(in the rows, 128 means zero)
A single turn carries every row of the set below to another of its rows. Some are shown first; where does it send the rows asked next?
poroz: [136 125 135 130 124 147  99 134 112 149  98 128 142 138 144 100 106 131
 130 119 136 135 126 116 114 178 133 119 146 120  94 115 108 123 150 133
 147 115 129 144 166 142  94 152 146]
zal: [118 127 115 106 124 125 141  84 114 164  94  87 121 113 120 137 145 122
 128 115 104 125 123 112 138 114 123 145 155  97  90 110 122 116 116 140
 164 112 107 112 124 120 133 156 159]
fis: [ 98 141 106 142 159 144 142 103 116 132  95 142  91 127 120 146 126  90
 129 107  88 124 164 125 142  83 131 138 114 133 132 123 132 133 168 145
 126 120 131 135 127 129 123 123 106]
Roke: [ 95 146 106 164 142 156 129 105 131 135 134 126 101 133 126 144 127 133
 148 147 120 103 172 137 136  87 160 150 109 144 138 135 137 147 151 124
 108 141 133 152 155 138 136 124 146]
gigat: [147 128 107 131 138 135 127  87 134 150 115  79  96 134 137 117 146 125
 151 130 117 165 124  97 135 134 121 106 120  85 119 140  91 105 128 135
 150 128 101 146 142 133 142 126 133]
buzed: [175 127 102 130 136 107 148 129 129 135 111  89 103 147 138 153 125 127
 181 158 122 116 104 104 131 114 132 105 126  91 140 132 108 134 131 167
 144 137 116 123 135 142 161 102 120]
Vepu: [173 151 103 107 106 149 133 148 139 114 110 129  97 151 129 125 115 132
 141 120 113 139 147 133 141  89 123 120 126 139  96 154 133 155 128 137
 127 147 166 107 115 142 142 136 129]
kepe: [149 113 131 140 144 132 106 130 132 148  94 116 135 148 144  95 144 131
 111 118 123 113 124 118 116 153 148 132 161 135 115 106  96 121 113 123
 115 121 125 169 150 163  96 131 123]
tute: [158 133 106 146 161 133 141 120 102 136 124 137 169 108 116 138 133 134
 169 164  99 134 104 127 128 137 121 134 147 101 107  79 129 143 130 158
 132 127 142 134 133 100 150 138 111]
masit: [ 91 139 102 147 121 137 122  92 119 165 128 127 132 133 161 124 112 152
 130 114 164 118 127 147 112 109 133 144 141 100 103  88 136 133 119 101
 158 126 112  98 150 128 162 139 148]
tupop: [137 115 121 139 162 119 127 130 130 150 117 113 140 146 144 125 155 139
 108 136 139 103 123 136 129 110 138 156 154 129 147  93 122 125  80 132
  96 120 125 159 136 156  95 104 111]
pegep: [148 126 100 120 128 128 156 135 110 120 110  79 117 128 131 134 154 134
 124 137 121 113 101  88 118 105 122 137 155 114 133 135 107 146  93 121
 145 127 112 109 106 149 156 138 151]
puveg: [113 119 104 121 138 120 142 128 122 155 127  73 141 113 130 169 115 148
 154 172 151 107 114 118 139 100 131 145 160 103 109 119 145 146 124 137
 150 115 111 111 134 126 160 144 160]
geto: [135 111 130 136 154 116 122 130 138 159  87 114 146 125 145 129 105 132
 137 121 133  97 115 144 120 147 138 124 169 125  91  82 134 133 153 152
 117  95 137 168 152 126 108 128 111]
rema: [107 154  94 146 147 145 146 114 138 134 106 144  89 120 129 141 134  94
 134 114  92 115 168 134 132  92 125 133 111 137 136 135 140 134 170 149
 121 125 134 154 129 120 129 134 139]
munuf: [147 132 100 143 134 125 124 126 142 128 118 107 112 160 179 136 127 140
 148 130 157 151 136 124 126  97 121 102 126 105 141 138 111 148 134 119
 141 153 108 125 113 162 183 120 105]
ganuk: [142 137 114 120 114 157 122 132 135 119 138 112 108 151 120 153  90 156
 128 129 139 124 146 161 151  79 149 123 135 129  99 130 135 169 142 132
 129 137 164 112 159 127 149 127 151]
tav: [125 122  95 143 150 141 144 121 113  98 109 127 101 128 121 128 144 123
 130 127 121 111 170 113 143  96 138 138 121 136 148 126 126 155 170 108
  94 147 138 133 110 151 148 117  99]
fut: [134 122 124 123 136 112 124  96 136 153 114  70 119 129 122 147 100 141
 150 147 127 127 131 134 136 122 145 113 144  72 125  99  95 131 171 133
 146 135 106 126 165 118 160 112 139]
Fur: [133 149 113 103 122 172 112 115 145 132 127 121 100 141 125 133 108 118
 116 111 124 156 158 150 157  98 115 111 132 131  89 144 136 136 145 134
 150 131 153 131 142 126 125 151 157]
nolip: [160 147 117 131 128 140 155 138 153 139 137 138 107 139 134 122 110 165
 136 144 153 130 124 153 128  94 115 145 112 112 122 112 151 129 134 133
 119 110 163 105 119 100 124  79 134]
domed: [132 141  97 144 133 138 150 113 130 108 103 129  99 120 124 119 142 124
 149 125 113  93 167 127 124  97 139 138 118 144 139 126 136 156 171 113
  93 150 151 144 113 138 148 116 122]
romud: [170 117 119 154 118 125 133 177 124 128 103 144 130 149 161 110 124 148
 136 119 139 122 113 104 112 151 136 121 131 120 106 137 109 128 125 157
 137 104 135 131 160 154 114 141 135]
vovur: [113 137 107 135 142 126 107  89 118 168 117 109 102 147 164 172 102 132
 175 133 138 146 127 140 134 106 150 113 130  91  97 108 146 151 142 156
 138 143 133 120 152 127 165 111 105]
Kavo: [113 131 119 133 177 112 134 148 146 166 112 117 149 129 152 142 116 120
 111 143 137 116 122 150 123 104 114 144 157 124 146  92 135 125 108 143
 110 100 115 162 131 132  98 117 109]
veta: [146 133  75 123 121 109 134 147 114 140 113 150 131 142 155 139 130 134
 137 131 154  90 117 130 118 127 122 138 145 102 137  91 144 151 125 125
 146 154 124  86 115 145 175 138 140]
pip: [137 157 124 167 169 136 139 131 121 121 154 126 167 116 143 109 130 132
 131 166 105 140 117 110 115 105 112 109 149 108 123 120 106 116 106 136
 148 118 111 136 139 122 147 143 115]
kala: [145 120 115 162 163 117 128 180 148 149 108 122 143 145 165 134 113 137
 133 147 140 113 109 125 116 127 136 127 149 135 126 124 117 135 113 156
 120  93 119 170 151 154 119 132 119]
Vumuz: [ 89 129 110 164 155 152 131 103 124 137 127 129 114 138 128 153 122 136
 156 150 132 115 173 133 158  77 153 153 106 142 135 134 144 139 157 130
 117 130 123 139 138 148 136 125 111]
zofol: [111 140 148 147 140 137 135 146  75  99 138 121 119 152 138 143  95 139
 110 139 146 136 125 103 127 103 144 152 132 108 138 103 133 140 131 149
 163 112 154  96 146 141 123 105 119]
mer: [117 155  76 130 137 144 123 110  98 152 124 149  98 136 165 126 147  99
 123 106 132 128 102 106 110 131 111 119 135 104 110 113 146 123  93 134
 157 130 126 107 129 132 143 144 143]
vek: [156 109 136 157 145 133 126  99 116 126 137 137 166 118 119 109 158 136
 130 148 104 119 133 130 131 112 129 146 162 100 118  79  89 116 122 133
 158 141 133 125 158 130 141 126 135]
Zab: [141 126 103 114 133 126 100  89 120 142 103 122  90 160 147 142 147 103
 110  92 111 148 144 131 141 123 135 107 138  85 128 101 104 130 147 144
 150 163 120 122 142 145 154 124 126]
voper: [109 136 127 120 143 133 123 143  96 113 128 128 133 132 133 134 109 130
 104 139 151 166 153 108 159 145 111 147 127  96 123  96 152 121 171 145
 156 113 137 115 122 123 123 152 122]
nute: [145 123 139 145 129 130 127 154 115 126 113 123 148 140 152 131  86 154
 138 127 160  91 106 136 115 149 143 102 150 121 103 105 131 140 161 154
 144 100 133 136 170 133 120 133 136]
dup: [160 164 106 111 133 152 130 148 152 144 133 148 107 155 122 108 123 140
 103 149 128 154 140 140 135 121 108 146 107 113 148 122 131 115 127 124
 124 135 134 115 109 115 108 113 153]
totu: [141 131 145 140 110 133 146 122  92 110 104 134 132 152 137 111 133 156
 142 120 144 153 143 104 146 125 127 169 107 117 115 104 139 118 132 145
 162 118 145 100 104 147 120 130 101]
vamu: [133 117 114 121 160 112 134 120 132 163  92 113 140 118 142 116 142 128
 119 120 128 121 125 141 124 128 118 153 160 119 117  77 138 125 111 129
  85 110 134 160 119 127  98 113  94]
Funog: [136 165 131 106 136 156 118 102 129 141 149 128  98 144 118 116 112 140
 104 142 136 120 131 150 140 118 131 130 130 110 120  99 153 114 134 129
 122 133 159 111 139 101  98  86 150]

vamu moves to tupop
poroz moves to romud
Where do these go?
pegep moves to puveg
munuf moves to vovur
voper moves to totu
pip moves to tute
fis moves to tav
dup moves to nolip
geto moves to kepe
rema moves to domed
Vepu moves to ganuk
gigat moves to buzed
mer moves to veta

